One vector is turned by the same rotation once a step. Each row is the vector after some number of steps, and that number follows the row.
The counts run from 0 to 566.
[144  82 130 133 162 125 129 145 127 113 181 157 109 132 131 118 126  61
 138 104 162 174 152 179 124  97 141 134 133 108 125 140 112]
172
[156  88 170 154 159 142 132 109 128 124 140 112 163 125 129 152 117  83
 137 110 179 162 146 108 102  92 156 111  85 137 111 136 105]
258
[128 113 135 119 156 110 158  97 144 105 160 136 127 137 120 155  86 132
 132 143 113 129  99 143 144  52 137 142 166 100  97  98  84]
379
[146 135 186 191  90 138 122  84 121 162 108 119 143 131 114 154 125 146
 115 140 134  82 131  86 141 129 118 119 107 152  74 124 125]
336
[137 103 133 129 136 118 105 120 185 124 157 160 134 113  85 161 125 132
 142 132 156 106 113 154 146 117  95 143 155 107  56  95  97]
443
[168 129 149 158 103 126  96 141 102 166 131 127 135  74 161 114 109 111
 137 111 176 130 162 111 147 160 111  92  98 144 121 109 179]
138
[164 104 150 156 124 176 132  99 172 126 135 151 155 123 108 135 125 122
 103 149 170 108 136 137 125  88 117 132  99 159  79 144  78]
251
[172 111 176 151 143 151 159 103 145 123 141 118 182 125  96 166 115 118
 120 139 168 136 134 100 118  74 172 131 136 139 114 132 101]
261
[113 115 145 152 127 113 155 147  74  91 149  84  89 150 139 111 128  88
 123  97  86 154 160 150 128 110 183 109 130 111 145 145 130]
289
[109  88 163 162 133 115 117 103 118 129 139 148  65 174 138 133 135  80
 133 115 120 136 119 171 138  97 116 149 130 107  80 142  91]
366
[112 122 101 133 140  80 136 160  94  96 191 126 101 125 132 117 121 105
 148  88 111 148 182 175 141 133 145 117 162 107 146 121 144]
493
[127  94 116 139 131 116 123 170 144  83 185 114 141 127  85 120 153  98
 138  83 136 133 160 157  98 150 140  93  97 107  91 128 104]
236
[119 125 154 152 151  98 153  89  74 119 139  84 139 136 164 160  75 116
 144 108 115 151 146  87 124  88 159 106 117 128 135 112 132]
1
[102 115 130 151 117  73 119 144 117 114 192 121 121 155  90 133 131 119
 146  93  96 105 125 142 130 135 125 104 121  79  75 107 105]
34
[151 147  97 114 122 125 128 126 162 114 152 126 171  63 121 140  79 178
 130 139 139  95 134 119 156 125 102 107 152 137 100  76 133]
124
[159 136  85 114 119 122 143 138 128 120 187 157 144  87 155  91  65 145
 116 140 123 120 124 157 165  88 100  99 129 123 121 100 113]
114
[115 126 132 146 104  89 129 140 149 114 186 134 132 147  70 136 129 146
 131 118  96  84 111 144 141 125 114 118 140  86  65 102  96]
36
[145 104 126 128 117 187 128 143 157  84 103 132  73 110 126  93 149 107
  99 145 131 131 144 201 151 112 144 139 147 142 116 149 109]
564
[118 106 150 151 137 142 132 124 157  94 128 134  89 149  83 151 173 106
 125 126 134 124 169 187 134 125 150 163 180 137  98 152 104]
560
[128 107 143 149 127 155 134 121 162  94 126 139  90 142  86 140 170 118
 113 140 132 117 163 192 138 118 144 164 179 142 103 152 103]
561
[122 126 139 159 130 110 119 123  75 136 126 130  69 125 175 122 124  93
 138 108 135 154 190 163 158 139 134 137 158 144 150 141 172]
482
[146  91 133 133 164 119 147 125 143 115 192 167 133 141 108 142 124  86
 138 119 158 159 153 181 130  81 142 151 159 112 121 135  95]
174
[145 112 163 172 126 132  93 116 122 139 109 116 134 100 134 153 142 103
 141 104 190 128 191 112 126 174 125 115 107 167 106 136 160]
536
[ 98 133 140 172 104  78  93 124  98 141 145 127  88 138 127 140 138 126
 145  99 113  93 166 139 152 177 100 119 134 125  85 117 156]
419
[178 132 182 184  95 155 129 117 128 166 126 143 148 114 105 132 151 123
 110 146 174 106 173 121 148 132 142 141 143 166 113 148 151]
540
[148 136 130 177  89 123 151 153 125 126 199 148 152 148  80  97 154 129
 104 120 119  95 170 161 133 123 139 117 126 132 110 152 106]
229
[161 124 113 137  83 149 143 191 142 103 183 126 144 104  87  73 145 125
 100 122 116 107 143 161 137 129 149  93 110 114 114 131 115]
232
[143 165 126 144 107 135 162 131 121 100 135  97 158  96 103 141 118 176
 114 138 114 100 185 121 152 135 167 119 182 159 144 119 156]
209
[147 100 119 105 116 120  97 181 151 112 174 134 117  87 111 103 119 107
 139 111 138 130  96 157 145 136 118  96 123  72  89  84 128]
437
[133 123 191 176 123 111 126  81  93 168 108 141  89 143 149 163 120 107
 131 134 143 128 150 129 162 113 134 164 176 135 110 130 153]
78
[ 84 140 145 162 125  82 126  94  84 105 108  71  99 142 142 168 113 146
 147 100  88 105 165 108 137 151 138 110 140 133 110 113 148]
12
